In the rows, 128 means zero.
The rows below fall into families. The same turns and mirrors carry the whole set onto itself and the rows of a family onto each other. For each named row, which other rows are in its family? Write them in the order they are listed.
These 32 rows form 4 families of 8 rows each.
kad: [118 135 153 107 144 147 146 143 111 142 120 133 124 101]
Duroz: [128 175 136 120 121 109 129 107 108 118 100 124 123 129]
Sulo: [109 152 151 113 156 114 134 119 128 113 103 138 121 121]
Lafo: [116 141 158  98 133 134 142 145 104 145 118 138 136 105]
voz: [109 143 100 127 135  93 119 121 102 123 103 100 109 137]
Bita: [115 157 146 112 146 128 126 113 125 123 129 135 109 103]
sepi: [120 146 147  87 151 125 155 141 105 130 116 119 138 103]
lali: [132 158 131 119 111 114 126  94 106 127 101 118 130 131]
dinul: [145 148 141 100 122 109 149 135  94 153 110 113 146 126]
tepom: [ 95 133 118 114 155  98 107 127 109 129 125 115  96 123]
beleb: [119 114 107 118 124 111 145 132  79 148  94 103 130 133]
kez: [120 155 153 107 145 122 131 108 117 121 126 134 111 100]
maro: [134 138 138 114 110 133 147 124  92 146  90 116 144 126]
Zira: [114 165 154 105 141 114 117 115 116 124 121 138 110 116]
mokur: [ 99 104 125 118 153 128 140 148  98 142 120 116 107 107]
puf: [135 139 129 112 106 138 148 127  94 151  96 119 144 119]
gofim: [116 131 106 114 115 117 131 144  75 154 124  99 128 127]
dav: [118 135  99 122 125  94 125 103  94 130 104 106 115 135]
nop: [105 137 110 140 119 106 109 122  99 138 110 119 111 147]
kisev: [133 154 145 127 128  97 128 112 116 135  96 131 128 143]
Kepag: [128 152 140 112 113 129 154 138  94 139  97 123 152 120]
deku: [117 132 154 107 136 146 147 139 103 139 122 128 128  95]
Beni: [120 136  99 123 130  92 124 104 103 134  97 111 108 136]
Fedul: [116 113 100 122 123 117 140 137  90 152  94 106 126 131]
paz: [102 129 123 118 162 102 123 116 113 122 124 121  91 110]
Fad: [ 97 109 123 106 147 120 133 159  96 151 122 114 124 112]
Neb: [109 120 104 121 127 115 145 152  87 142 101 100 136 127]
liman: [100 134 115 117 161 106 125 122 114 126 132 122  92 108]
nilok: [ 93 131 113 100 144 135 138 151  87 133 130 107 119 105]
zuvuv: [138 163 129 113 115 113 133  95 109 132 101 124 127 124]
kam: [ 81 136 117 127 149 124 115 129 109 114 116 124 103 124]
dos: [103 113 122 110 159 125 146 152 101 145 122 121 108 106]

The rest of the family of dav: kad, Bita, lali, beleb, maro, liman, dos
The rest of the family of nilok: Sulo, sepi, dinul, gofim, nop, kisev, kam
The rest of the family of puf: kez, mokur, deku, Beni, Fedul, paz, zuvuv

The rows below fall into families. The same turns and mirrors carry the whole set onto itself and the rows of a family onto each other. For each named row, which other rows are in its family? Write them in the order they are listed.
These 32 rows form 4 families of 8 rows each.
lor: [152 161 125 106 133 154 129 138 126 119]
kat: [139 129 140 110 107 122 111 148 111 103]
Gagi: [144 164 117 106 141 152 131 140 123 116]
Potu: [152 130 114 108 119 135 124 164 102 148]
Pulo: [151 160 121 103 137 143 133 133 125 118]
med: [135 172 147 137 130 118 114 153 114 136]
masel: [138 135 136 114 109 114 106 148 106 103]
vaf: [150 135 123 109 115 137 127 159  96 154]
dupu: [143 135 135 115 114 123 105 142 110 100]
liva: [132 126 138 113 117 118 107 144 107 105]
suba: [129 125 106 105 119 140 153 159  98 107]
divak: [136 126 103 113 120 147 149 155  92 106]
suso: [131 130 109 108 118 152 151 163  98 105]
Peka: [140 172 112 138 134 145 157 163  99 137]
mub: [141 173 145 144 127 125 113 148 108 136]
Gop: [121 139 130 142 111 118 137 166  76 127]
bero: [120 159 132 142 130 134 144 148 114  89]
fir: [150 138 116 109 121 129 119 160  93 153]
gufe: [129 132 106 110 118 139 150 160  97  96]
mip: [121 168 137 136 124 139 139 151 109  86]
vefi: [147 160 120 106 135 149 125 139 132 113]
nute: [119 139 128 148 113 121 131 175  81 124]
tet: [156 136 119 112 116 130 124 157 103 155]
Piba: [118 168 139 141 131 130 141 145 103  93]
Bosad: [132 171 120 135 132 154 154 162  94 138]
Gobot: [118 140 135 138 108 121 136 173  79 122]
Boni: [141 171 151 137 122 124 113 150 105 137]
Moni: [141 166 146 139 131 127 114 146 110 145]
pupo: [114 163 131 137 129 136 140 149 105  88]
sof: [132 165 116 135 136 152 157 159 100 140]
Tomer: [128 163 116 134 133 144 160 166  95 141]
Koreg: [127 133 135 143 107 114 132 167  83 124]

The rest of the family of pupo: masel, suba, mub, Gop, vefi, tet, sof
The rest of the family of nute: Pulo, med, liva, divak, Peka, bero, fir
The rest of the family of Boni: lor, kat, vaf, suso, mip, Bosad, Gobot

The rows below fall into families. The same turns and mirrors carry the whole set onto itself and the rows of a family onto each other. For each named row, which other rows are in its family? Write them in the order they are listed.
These 32 rows form 4 families of 8 rows each.
filel: [143 157 114  95 104 152 121 134 109 150 121 100 127 149 170 137 145 120
 126 133 129 143 118 120 120 138 131 113  95  88 131 135 103 138]
puz: [141 144 124 116 132 103 126 126 155 156 134 141 145 132 166 116 120 120
 163 134 117 139 129  95 149 131 128 127 114 128 141 132 104 122]
fesak: [102 129  97 127 138 134 107 147 130 131 124 133 139 155 144 110 129 124
 134  98 112 136  96 144 143 130 116 124 129 102 131 134 129 105]
Nelir: [132 134  99 123 101 142 140 125 137 142 134 101 125 132 159 157 103 125
 112 125 104 149 145 132 145 116 139 143 110 117 156  98 121 126]
timur: [112 133 100 117 125 117 149 166 138 184 123 128 125 130 178 144 138 151
 141 116 133  98 122 153 152 118 149 142 113 108 132 118 137 124]
pali: [129 145 103 126  91 143 137 122 140 147 126 109 118 124 164 168 107 118
 125 123 114 137 152 131 152 117 137 138 106 120 152 102 107 136]
Gat: [138 164 109  99  98 153 122 134 116 152 129 103 132 154 160 130 145 124
 124 126 134 143 112 119 132 136 137 112 100  83 125 138  97 140]
Laf: [146 158 115 105 107 141 125 140 116 158 120 101 127 147 163 133 152 120
 130 123 132 140 106 113 120 143 135  99 100 101 135 128 100 141]
dev: [148 136 118 119 130 134 106 123 131 162 129 121 113 141 157 125 129 116
 157 129 166 114  93 117 149 137 144 158 109  72 141 125 134 134]
Guki: [142 144 126 114 135 102 122 119 150 149 136 137 139 132 168 119 112 118
 168 123 123 144 126 104 157 134 119 132 118 128 139 141  99 125]
tof: [132 134 126 110 133 105 122 118 148 144 126 139 145 132 170 121 111 113
 157 144 119 140 135  96 153 127 115 137 114 118 141 143 102 123]
sokar: [152 133 111 121 120 134 109 125 138 161 123 127 106 146 161 120 135 118
 161 125 165 113  98 118 154 123 149 159 105  75 132 129 136 119]
biniz: [152 123 109 120 136 139 123 119 136 155 129 119 112 154 152 124 134 123
 155 123 163 115  92 121 158 128 149 163 109  74 144 132 137 125]
dazu: [113 110 100 129 107 129 146 133 139 150 115 128  84 107 154 138 140 125
 158  89 131 149 109 126 140 123 147 126 134 118 152 134 136 133]
Losuf: [105 107  95 124 101 142 130 126 140 140 117 131  85 113 155 142 129 122
 164  90 134 146 108 133 142 121 139 125 136 102 152 134 138 134]
zesuz: [105 130 101 124 127 132 145 161 140 174 131 134 138 129 177 151 136 148
 137 123 137  98 126 157 153 113 142 158 117  98 136 130 138 125]
tini: [108 134  97 123 132 128 104 145 128 129 122 135 130 148 150 118 123 127
 134  93 111 140  99 154 152 128 110 127 130 100 122 133 121 111]
miki: [136 135 124 120 131 108 115 120 161 142 142 133 146 139 168 125 110 109
 159 141 125 145 125 102 158 130 120 131 115 124 142 147 104 117]
Nusog: [103 137 104 126 132 128 104 146 125 123 119 137 129 146 148 120 139 121
 147 106 111 129 100 155 145 138 117 128 130 111 119 144 118 110]
zor: [129 136 100 118  95 148 146 129 140 141 130 107 114 115 162 164 106 120
 123 129 105 142 147 136 156 120 141 138 105 113 150 106 113 134]
Mazo: [110 104 112  95 114 128 158 122 130 164 127 102 152 154 177 129 120 133
 127 115 147 139 137 111 134 101 126 129 127 108 156 153 130 134]
kiza: [117 126 104 115 129 119 152 158 142 175 129 132 128 134 189 150 136 158
 143 124 131  98 124 159 151 124 142 149 119 107 135 124 134 122]
zer: [115 114  99 126 100 133 146 126 136 151 108 132  82 108 155 145 139 121
 150  84 133 151 111 128 143 114 135 128 131 105 147 137 134 143]
baf: [ 99 141 107 124 136 131  99 145 127 133 122 146 135 148 147 118 131 122
 150 107 104 139 101 146 139 142 113 125 130 100 129 139 121 118]
mavi: [148 132 109 120 132 135 115 118 134 157 131 111 113 151 145 114 122 119
 147 120 161 116  92 121 155 128 151 161 112  83 142 121 140 127]
tef: [144 159 108 109 109 147 126 141 116 158 120 109 128 154 167 140 152 129
 132 126 134 139 104 115 125 138 136 104  96  84 131 132  92 133]
Nuz: [110 105 118  94 115 126 158 121 130 158 130 104 149 157 190 134 120 135
 130 115 146 138 131 120 132 109 114 126 132 112 158 159 121 134]
Nonuv: [107 112 101 127  94 131 132 119 140 146 117 126  81 115 158 141 132 123
 145  92 136 154 110 138 139 121 138 136 140 105 150 138 143 138]
migu: [137 144  95 123 102 146 141 115 137 146 132 110 124 130 157 163 105 127
 118 125 107 147 145 128 148 111 138 146 105 106 153 100 109 133]
sivi: [104 103 108  85 109 127 158 127 132 166 126 110 142 141 190 136 121 139
 138 123 145 135 136 119 135 101 127 122 125 109 147 165 129 133]
Mekob: [107 110 117  96 103 128 157 122 130 159 131 114 149 149 192 139 126 141
 145 123 142 136 135 116 122 103 131 126 129 112 154 165 119 130]
vorav: [106 131 103 114 123 128 142 162 133 177 129 130 131 136 177 147 122 148
 151 120 134  90 115 160 157 116 146 151 115  97 135 127 138 128]

The rest of the family of Nelir: puz, fesak, timur, Laf, dazu, Mazo, mavi
The rest of the family of filel: dev, tof, Losuf, zor, baf, sivi, vorav
The rest of the family of miki: pali, Gat, sokar, zesuz, Nusog, Nonuv, Mekob

